500 stands for zero in the data rows.
Some points, one per row:
[565,542,650,575,514,441,422,557,671,425,502,210,590,447,639,440,522,387,519,474,217,558,412,392,648]
[515,539,101,303,326,643,502,523,688,418,305,497,808,397,479,542,701,600,485,522,736,435,616,445,445]
[403,322,721,559,421,315,442,478,523,562,664,566,932,709,544,473,434,470,375,505,277,617,415,442,525]
[641,756,415,362,398,431,501,554,651,395,632,475,720,457,727,509,427,469,501,461,549,359,535,386,359]
[679,560,229,297,350,753,726,530,478,489,549,275,453,417,329,582,266,617,382,507,693,579,455,615,438]
[554,533,292,203,494,543,649,389,413,588,409,365,375,591,732,440,497,524,512,539,392,650,411,477,620]
[466,486,446,540,682,338,436,578,384,422,512,791,236,591,530,519,520,475,698,537,448,283,565,607,453]
[531,502,752,461,442,350,434,441,496,485,538,355,784,646,662,429,495,435,355,449,231,643,443,477,631]
[505,504,188,293,346,590,579,570,678,388,372,527,883,410,505,512,702,678,595,538,628,379,569,423,353]
[510,475,113,272,334,686,575,561,654,392,289,519,829,405,428,511,694,636,555,545,736,427,597,482,394]
[530,432,576,394,454,406,375,413,559,441,450,292,652,606,788,452,656,421,372,491,279,645,550,463,628]
[521,299,217,310,605,599,608,787,689,406,378,449,493,484,535,514,534,641,598,534,450,304,478,481,487]
[582,401,355,335,321,658,641,653,625,656,567,430,331,242,210,561,305,638,388,495,651,551,495,550,551]
[437,585,473,637,737,617,519,509,358,562,556,670,393,662,571,507,364,088,387,386,351,499,486,543,530]
[637,480,204,398,415,778,688,589,523,470,426,072,495,338,397,612,280,682,471,525,806,559,432,503,490]
[502,368,848,796,635,543,467,485,424,545,651,452,511,397,292,448,399,436,249,460,342,567,500,527,608]
[591,619,136,431,588,717,679,558,562,373,419,668,607,552,337,474,524,567,444,449,614,314,524,518,377]
[453,365,203,282,489,510,625,617,671,536,626,313,743,595,706,514,467,453,427,498,306,619,372,393,516]
[328,363,465,482,526,446,388,367,405,671,485,627,275,546,352,508,561,401,571,577,696,716,526,504,578]
[547,459,677,569,531,399,461,627,707,379,561,277,395,304,739,390,321,308,587,634,594,490,535,433,457]
[498,386,178,376,456,527,476,445,533,469,390,233,427,532,582,505,555,465,623,593,526,702,451,494,670]
[375,474,452,490,551,488,370,424,492,659,599,602,584,661,525,396,368,151,442,555,570,691,463,500,562]
[390,319,844,717,415,275,617,608,601,538,497,619,431,383,528,465,603,469,663,551,321,382,476,510,405]
[613,564,998,707,497,453,419,565,428,494,566,389,453,492,351,577,327,560,249,373,441,447,454,592,564]
[475,446,905,707,536,382,468,585,544,573,610,281,363,438,407,510,355,390,248,439,427,626,453,542,599]
[468,537,712,718,342,461,430,468,476,684,507,484,241,235,261,624,472,802,403,502,936,515,547,506,365]
[697,339,432,245,296,383,618,509,482,608,575,417,186,384,586,568,422,820,430,479,486,549,497,614,541]
[410,497,929,752,589,432,622,590,517,387,563,399,455,313,437,487,399,498,784,584,463,400,390,470,352]
[539,613,051,320,345,790,567,632,634,497,527,315,655,412,416,627,410,547,431,467,910,558,478,413,358]
[424,482,864,811,388,327,573,491,507,484,537,574,565,367,368,481,425,427,601,612,618,408,577,571,285]
[467,520,768,644,521,566,337,344,375,455,412,431,515,536,392,385,539,362,511,572,454,693,505,527,640]
[382,488,222,527,745,714,440,459,312,554,530,574,160,571,357,496,404,382,629,490,610,645,484,582,553]
[432,605,516,568,771,641,489,524,407,507,465,361,168,489,326,391,479,366,599,544,476,610,429,471,634]
Here are 10 more points, each followed by its number:
[385,510,346,453,603,611,441,503,450,651,602,674,455,757,496,527,515,187,440,369,268,595,423,484,626] 0
[471,268,630,544,431,660,558,622,434,686,343,648,491,472,187,627,693,712,287,355,482,400,496,580,537] 1
[607,441,444,319,212,434,390,417,529,640,396,469,524,501,695,592,607,642,361,446,564,491,573,514,615] 2
[501,523,228,426,593,620,589,534,531,230,389,651,792,619,420,505,604,695,589,532,604,298,504,479,378] 3
[450,532,791,644,588,236,371,510,385,502,558,419,403,603,426,506,453,540,481,527,381,612,361,494,656] 4
[426,463,435,622,560,428,512,540,509,499,704,692,195,404,626,536,346,376,809,582,568,359,533,540,302] 5
[379,498,415,542,693,629,475,527,323,582,484,490,423,624,440,402,341,231,531,549,553,683,439,501,606] 6
[522,534,068,301,399,651,559,558,669,346,544,295,619,253,715,532,463,538,686,544,763,485,584,442,371] 7
[571,425,862,710,590,471,509,619,509,529,567,272,305,318,245,463,304,464,292,466,471,552,533,622,579] 8
[462,486,268,426,311,644,581,469,651,548,297,503,658,305,701,539,772,606,644,463,570,399,594,393,378] 9
Which three of these numbered points are nearest to each point below, ignoring the 3 directions in which the first points spread most? Their numbers follow each, nearest first.
[530,424,789,494,407,366,423,342,491,600,349,360,314,369,656,486,638,676,413,516,479,610,536,439,661] > 2 9 4
[448,299,696,608,427,538,453,435,358,498,161,505,399,539,232,671,739,838,498,500,658,490,539,574,528] > 1 4 2
[753,613,732,367,349,300,469,399,416,537,477,385,306,490,627,545,385,693,379,484,635,475,560,487,558] > 2 4 8
[324,426,588,570,585,490,507,503,477,452,554,370,527,508,421,397,387,401,418,556,616,782,458,524,560] > 6 8 4
[540,466,520,518,495,386,434,553,650,286,640,378,833,519,814,443,409,370,532,553,342,489,476,398,503] > 7 6 4
[563,404,872,659,514,389,542,631,530,637,543,317,235,452,422,652,368,517,264,377,367,478,408,583,561] > 8 4 0
[437,671,356,535,673,449,352,504,388,570,494,377,161,613,489,559,582,485,622,460,303,560,407,509,663] > 4 9 0
[490,321,834,649,572,495,513,585,542,608,624,397,419,421,343,494,236,332,239,449,503,613,496,547,589] > 8 6 0
[412,470,617,616,639,317,420,445,434,584,611,445,510,578,420,479,504,461,528,501,226,609,387,460,681] > 4 6 0
[435,485,110,330,356,658,514,502,640,353,407,372,694,324,609,515,688,569,670,598,796,509,651,451,332] > 7 9 6
[498,368,692,557,546,465,668,515,506,317,458,643,688,558,485,460,622,733,617,599,385,273,478,449,328] > 3 4 6
[555,543,285,285,663,501,451,504,434,369,309,483,359,618,591,360,561,584,703,627,487,483,483,494,626] > 4 3 6
Now 10 new points, numbered from 0 again:
[497,643,456,459,746,544,455,503,504,638,598,649,421,666,511,429,506,343,395,411,229,449,404,402,605] 0
[551,436,674,355,312,304,367,405,480,601,380,369,544,551,732,564,658,717,528,495,314,554,448,458,648] 1
[443,483,644,538,590,518,509,522,508,609,703,472,727,391,387,390,343,248,328,433,225,625,510,558,614] 2
[512,567,133,395,364,591,501,511,697,309,407,388,781,405,615,553,649,417,576,521,694,447,664,457,365] 3
[457,402,708,568,527,423,439,391,508,538,649,519,783,582,566,364,442,398,384,524,205,633,473,435,611] 4
[439,451,532,638,556,452,411,511,320,378,564,541,188,516,559,614,380,409,915,658,698,446,464,538,387] 5
[554,728,335,395,251,562,443,421,568,382,353,408,750,305,575,551,735,549,637,469,694,469,647,453,404] 6
[571,458,925,653,515,375,420,628,449,498,607,382,337,519,377,629,453,662,245,335,301,448,487,606,572] 7
[488,629,427,477,502,476,270,317,319,568,419,598,310,698,461,499,509,348,622,536,718,618,500,562,592] 8
[581,606,103,345,420,833,695,565,536,511,634,320,551,443,282,596,307,554,342,440,768,555,475,584,349] 9
Which three of these numbered points are nearest to each point below, ignoring the 3 directions in which the first points spread most? Their numbers follow each, nearest first.
[333,328,438,433,506,616,500,523,528,641,539,436,541,491,402,465,513,204,400,478,389,766,542,545,614] > 2 4 9
[477,425,497,386,434,539,545,458,349,509,404,312,504,529,381,431,488,371,428,536,538,755,572,641,648] > 4 9 2
[449,482,540,587,481,602,591,400,435,595,407,333,358,343,235,436,483,440,542,500,519,731,466,618,623] > 4 2 6
[599,703,256,477,422,737,593,569,527,467,661,268,520,584,444,599,342,547,215,338,819,524,528,483,351] > 9 4 7
[653,559,209,407,448,685,673,486,473,381,586,269,751,581,461,478,269,383,312,514,622,638,475,543,470] > 9 4 2
[758,561,264,301,402,518,626,567,509,397,482,224,376,555,718,546,364,708,392,464,578,477,473,519,506] > 7 1 9
[491,564,424,376,229,603,527,400,613,486,331,547,561,268,648,528,788,692,623,510,709,471,603,382,363] > 6 8 3
[444,648,418,413,548,434,266,381,339,653,508,613,362,631,486,501,540,298,570,502,493,622,475,559,643] > 8 6 3
[393,475,667,564,524,493,470,444,466,534,513,474,645,635,542,449,669,410,388,448,021,647,422,496,635] > 4 7 0
[399,360,640,569,381,266,457,554,556,530,767,701,524,478,545,567,313,365,753,543,519,419,518,614,317] > 5 3 8
[597,558,110,281,349,745,723,594,549,576,659,355,551,385,284,630,355,669,381,459,663,536,429,542,379] > 9 4 2
[380,604,513,608,719,713,484,498,488,699,560,563,395,562,476,456,537,212,474,435,188,548,341,412,575] > 0 4 2
